Each path below is one point turned by a fixed rotation once a step. After each direction that follows a path, write how fast that rotation turns it, in degrees per step (0 if it stays still).
Each turn is a multiple of 5 degrees from 10 to 175, or 0.
Each row of a path follows its step; steps can be skipped.

step 0: [  8  26  10 -20   8  28   6   0  -8  -3  -5  41  19 -15  17  -2  27  27
   5 -13 -22  -8  -8  20  -7   6  23  13  24 -41  -2 -44  32  10   3   6
  34  -2  34  22  11 -19   6 -37]
step 1: [ -8  -1  29  -7 -37  16 -23  -5 -10 -43   0  41 -14  -7  -2  -2  -2   9
  -6   2  13  35 -22  -3 -15  -5  35 -27  33 -17  33   2  11 -27 -11   6
 -20  23  19  12 -24  -7 -31 -28]
step 3: [ -4   0 -11 -18  14  -7  28  26  23  16 -22 -24 -26  36  27  10  18  20
  33  47 -34  -6   7 -12 -42   2  15  25 -14 -19   7   7   8  -6  12 -29
  -9  -5 -18   9   7  25   6  23]
step 5: [ -1  14  10  -2 -14 -25 -25 -26  39 -40  -5   2 -14  -4 -14  -8   2   6
 -20 -11 -28  10 -28   2  44 -29 -19   0   8  28  -2 -45  29  10  25  -1
 -15   4 -11  10  21 -22 -27 -22]
step 7: [-26  17  35 -19  13 -10  17  -3 -24  10 -27   2  28 -19   4 -40  -5 -33
   5   7 -16  26  35  28 -42  21  15  -9  -5 -30  26  13  -2  19  25 -25
  -6 -21  11  13   2  -6  13  12]
step 8: [  9   6 -17 -44  -9  10  13   6 -35 -13  -3   9  -5 -19   3  41  -4 -31
  12  11  -7  51  14 -33  -3  14  -3 -32  20 -22  -6  -2  39  13   7 -21
  10  -2  10  37  18  -7  -9  31]
step 12: [ 14  11  39 -22  -4  39 -14   4  11   5  -7  27  -2  -1  32  20  27  34
 -19   0 -19  25   4  16 -19   8 -32  29  14   3  26 -17  -1   6  17   4
  10  -7   3  23   4 -34 -44  28]
step 14: [-15  17  -5 -29  -9 -66 -30   6   1 -27  -9  14 -12  -4 -15 -11  -3  -9
   4  20  -8  14  22  -2 -41 -13  30  -1  -8   0  -7 -18 -14 -46 -14  -8
 -18   3 -10  24   3  34   8 -29]
[  3   1  -4  -8  -6   7   0   1   2   4 -11   5  -6  -9   6  -2   2  -9
  -3   0  -7  -6   7   4  -8  -8  -2  -3   8  11   3  15  -1   1   3   1
   0   5 -10 -15   4   2   6  -8]
85
[ 16   2 -11   4   8  -9   8   4  -2  -7 -16   5   0  -9   1   3   9  -3
  -6  -2   3   3  -6   7   9  -3   4   9   4   5  -2   0   3  -6  -7  -6
  -1  -1   9   5  -6   3  -2  -4]
80
[ -4  -7  13   8   0   4   1   5 -11   6   0   1 -14   6   2   0   5  -7
  10  -4  -1  -6  -2  14   2   4   3   8   9  -6   4  -3   1  -4   7   0
  -4  -1   9 -12  -8   5  -4   2]
120
[  5   9   1  -3  -7  -4  -5   1   3   2  -5  -8  13  10  -1  -2   6   4
   8   4  14  -1   5   3   7  -9   2  14   3 -10  -2   0  -6   2   0  -3
  -8  -1  -9  -8   4   5  10   0]
100

step 2: [-39  28 -21  23 -14 -14   1   7  38 -25  34  -5  37  20   5   7 -30 -38
 -12   2 -13  -5  -6 -28 -15 -13  32 -14  37   1  -9   2  -1 -21   9   6
   7  30  33   6   3  24 -15  -7]
step 3: [-39   2 -11  29  -2  13 -12 -23   8 -19  26 -32  42  -5  19  10 -20 -25
 -15 -24 -32   2   4 -18  15  23   6 -27 -16   1   1  20 -23  37  36 -23
  -9   3  13  18 -16  20  21 -15]
step 4: [-21  18   1   5 -32  14   8   7  20 -42  21 -33  13 -23  10   3  18  15
 -12  -6  -5  -6  -3  14  16 -10  38 -31   1 -31   7 -11  -1  52  41  25
  22  30  22   5  10   2  13  14]
step 5: [-27   5  12   6 -48  -5   9  11  39 -20  47 -23   4 -13  -8  -2  22 -17
 -12 -11   0  34  19 -14   8 -18  57  -1  15  18  21  19   0 -24   8   4
  -6   6  14  27  -6  12  26  -4]
step 6: [-37 -15 -16   8   1   2  -6   2  14 -32  32  -2  27  32   9  -6  15 -28
  -7   8 -33  17  19 -31 -19  14  19 -31  -4 -12   3   0  -3   4  27  15
 -22   1   4  31  -2 -41  51  12]
step 11: [-42  -7 -11  17 -16 -11  -6  45  -9  -5  35   4  10   4  39  18 -36  -6
   8  22  25 -19  37  -9  -4   9  19   4  25  15  -6  -2  14 -11   2 -32
  15  20  23   5  -2 -45  16 -18]
step 14: [-30  20 -31  24  -8 -16  -5  13  42   7  16 -21   6   8  18  14 -42   6
 -36 -21  29   7  15 -12   6 -19  31  -8  11  20 -29 -14 -17  -3   7  -2
   0  16  26  20   3  -9   6 -54]
step 15: [-44  47 -11  11 -32  25  -7 -20   8 -20  25   3  22 -17  37   8 -33 -31
 -16 -12   2 -27  -2 -21 -12  19  14 -17 -18  -6 -15  -5 -24  22 -14  -9
  11 -12  27  22   7 -20  28   2]
[ -9   0   1   8  -9   5  -7   0 -10  -8   5  11  -4   9   2  -3  -9  -2
   7   1  -2  -1   0  11  -8   2  -8  -6   5   6  -6  -7   5   8   4 -13
  -4  -2  -3  -1  -4  12  -1   4]
85
[ -2   7   9  15   0   5   0   0  -5  -6   6  -4   2  -5  -5  -5   3  -6
  -8   2   1   6   1   1  -2  -1   6   1   0   0  -3  -6  -1 -17 -15  -8
   6  -8   6  -5   9  -3  -6  10]
110
[  1  -4  13  -7   1   6   4   1  -8   2   4  -4   6   7   0   1   2   5
  -3  16   7  13   3   2  -6  -7   4  -3  -1   3   8   3  -1  -1   4  -3
  -9   7 -15  -3  -7 -10   4   9]
25
[ -3  -5   6   2   2  11  -3  -7  -1   5  -6  -4   5   8 -12  -1   4  10
   8  -3  -3  -6 -15  10   1   0   2  -5  -7  -3   5  -3   2  10   1   1
   7   1   8  -2  15  -8   6   4]
120
[  3 -15   0   5  -3  -7   8   5   1  -2  12   7 -10  -3 -10 -14   1  -1
 -11   7   0  -6  -3   1   0   1  -7  -7  -4 -11   9   5  -1   3  -6  -3
  -5   4   5  -3  -2   1   7  -7]
25
[ -4   8  -3  -6  -9  11  -6   2   8   3  -2  -1 -10 -13   5   6   5   4
 -11  -9  10  10   1  12   5  -3  -4 -12   3  -2   0   1  -3   8  -7  -2
  -9  -3   0  -1   3  -3   3  -1]
70

step 0: [  7 -19 -14 -18  23 -36  21 -19  33  -2   4  -1 -10   4 -10 -30 -20   0
   8 -10  16 -13 -26   9  16  -3 -15  12 -24 -32   9 -16  22 -11 -25  26
  20   5  21 -36  -9 -36   6  -4]
step 1: [-14 -18   8 -23  -6 -14 -26  19 -27 -11  -7 -14 -22 -21 -22 -34 -34   1
   2 -15  -9  35  -7   1 -10   2   4 -27 -11 -15  31  42  21  -2  12   5
  24   9  -3 -27 -13  24   3   5]
step 4: [-12 -23 -18 -21  14  18   4  -3 -25  -2  -5 -12 -12 -11  32   2  15   2
  11 -18 -42  -4   7   2   8  32   8 -11  -3  -8   0  -9  12  10 -44  16
 -13  33 -26  -4 -26  12  11 -43]
step 5: [  0  40 -14 -17  -5  14  12  -4 -18   4  -8   7  -8 -24  24 -29   6   0
   6  34  44  19 -11   5  -7  -3   0  -3 -37  32  20  -9   4 -20  -8   6
   2  -4 -11  25 -25  11   0 -41]
step 7: [ 12  -1  -7  27 -11  -1  37  17 -13  -9  38  26   2  -2  23 -16  14   2
 -19 -22 -13  18   0  -2 -17   2   5 -23 -50  -9 -21  -3  14  26  18  -6
  -5 -35 -22 -19 -15   8  18 -10]
step 8: [-12  14 -11 -21  -4  42  14 -15  15  13 -12 -12 -14  -5  -6   0  18 -10
   4 -24   0 -23 -11  34 -13 -16   7 -37  16  18  11 -11  23  -8  24 -10
 -39 -37 -10 -12  17  25  27  -6]
step 9: [-22  -2  -7  22 -14 -14  24 -25  26  -6  -5  19   4  10 -30  14 -12   6
  -9 -44  24 -21 -25 -10   0 -19   2  46 -19   5  10 -14  21   7  -3   9
   4   1 -29  -1  13   8  20 -43]
step 15: [ -7  25  16   0   0  15 -17  10  -9  16 -15  -7  45  -3 -25  13  19 -13
 -37 -16  28  -5  15  14   5   7  21  25   0   3   5 -22 -19 -30  39 -21
  30  16 -13   1 -19 -21  -4   9]
[ -9  -5 -15  -4  -4  -6   3 -12   3   2   6   1   0   1   1  -3  -1   0
  -3 -15   2  -7  -3   2  -5   6   0  -4   4   6  -4   1   3  -7 -11   5
 -14   4   7  14  -6   1   3   6]
80
[  8 -11  -7   4  -8  11   1   4  -5   5  -1  -4 -11   5   0  -8   0  -7
  -6   4   0   1   3   6   0   3 -10  10  10 -10   0 -12  10  -6   4  -6
  -4   9   2   2   4  -2   5   0]
170
[ -1 -10   2   1  10   4   4   3  -9  -3   2  -9   8 -12  12   4  -2  -3
   0   1   7   2  -9  -2   8 -15   2   9   5   3  -4  -5 -12  -2  -5   6
  -6   7   5   4  -1   2   0 -10]
60
[-14  -6   0  -2  -2   7  -4  -3  -4   4 -10 -14   3  -8  -4  -2   0  -7
  -4  -1   6  -1  10 -12   3  -1   2  -8   7   5  -1  -6   3  -1  -7  -7
   7  -7  -6  -7   0   7   0  14]
155
[  4  -3   9   1   6   2  -1  -3  -2 -12  -2   8  -4 -17  11   0   4  -2
   1  -1   6 -15   3   4  -7   6 -12   2   4  -1   0   5  11   2   3   8
  10  -2  -4   5  -7   5   4   3]
20
